(in the rows, 128 means zero)
Named turns come first, each shown by rows before and after it. Which turns, in which order, take the first row of each pair that follows to the second? Write the first one first, as in the answered first pair.
turn malo:
[119 120 102 134 114 171 148 123 139 104 114 137 128 112] => [124 148 136 120 146 150 123  93 109 147 160 133 130 145]
[118 149 158  81 141 130 148 103  83 159 174 145  98 177] => [136 102 130  97 119 130 166 178  95 128 100 167  84 102]
[136 125 142 120 137  91 102 173 120 149 125 130 136 104] => [122 113  98 148 101 131 129 141 164  94 110 118 151 115]
turn zufol:
[126 168 140 129 130 130 100  60 113 134 184 108 144 183] => [120 158 131 115 113 146 128  62 103 116 180 122 123 190]
[133 170  92 128  98 155 175  85 114 139 162 112 111 137] => [129 158  85 143  87 168 178  93 133 126 145 105 124 129]
[148  91 101 137 106 128 131 164 135 111 100 124 108  92] => [155  96 115 156 117 120 111 169 137 126 100 110 121  88]
turn bobal:
[165  96 119 108 112 125 181 197  90 124 104 157  82  84] => [156 129 152 198 148 105  90 129 165 154 134  68 176 125]
[ 99 149 115  80  72 132 137 114 145  88 154 144 118 136] => [ 98 139 116 116  74 125 119 109 178  80 144 122 147 129]
[107  97  83 145 103 145 143 130 166 103  99 130 132 117] => [104 146 124 125 135 132 121  79 147 148 160 116 134 178]

Between the rows of a pair lie 2 to 4 turns.
[115 132 130 198 157 126  86  78 169 133 140  61 178 152] => [157 104 141 177 166  91  91 189 133 158  82 102 144  73]
malo then bobal then bobal
[117  85 120 178 105 119 107 157 122 143 103 150 141  54] => [104  91 100 138  79 148 151 137 109 122 111 170 107  71]
zufol then bobal then zufol then malo
[139 138 162 104 148 114 132 153  85 161 136 153 109 106] => [104 114 107 104  91 163 175 120 124  91 130 150 109 120]
zufol then malo
[119 148 134  77 145 131 149 133  79 147 127 165  86 126] => [111 116  89 137 107 161 157 146 146  90  74 142 123 102]
malo then zufol
[163 105 115 138 122 146 122 175 114 128 122 130 124  64] => [130 141 111 129 109 176 123  75 129 114 180 110 136 137]
malo then bobal then bobal then bobal
[132 129 136  89 114 124 153 133  87 155 143 157  90 133] => [129 148 154 112 135 120 113 101 100 167 170 128 117 159]
bobal then bobal
[119 108 117 165 124 121  98 128 158 111 117  88 164 117] => [122  89 101 137 105 129 134 159 137  96  96 118 128  91]
bobal then bobal
[136 122 145 183 136  75  67 170 167 154  80 106 163 117] => [ 89 154 121 151 104 126 108  50 167 113 145 110 154 206]
malo then bobal then bobal then malo
[133 139 119  89 124 126 140 132  73 132 151 148  77 134] => [144 124 126 183 136 106  81 147 134 126 121  94 137 106]
bobal then zufol
[117 113  95  82  91 148 184 134 118  95  92 151 103 123] => [149 126 137  81 144  96 141 185  88 152  92 147 106  99]
bobal then malo then bobal
[151 119 125 114 137 123 130 169  74 150 109 157  54 149] => [122 138 112 180 138 144  91  91 153 119 137  92 116 199]
malo then bobal then zufol
[121 138 121  74 123 150 156  73  94 144 160 162  94 146] => [112 121 103 169 108 155 112  77 185 103 118  99 160 123]
malo then malo then bobal
[138 145 115  77 198 126 164 166  70 159 155 145  57  86] => [124 132  98 202 194 135  97 130 185 114 123  62 154  90]
zufol then bobal
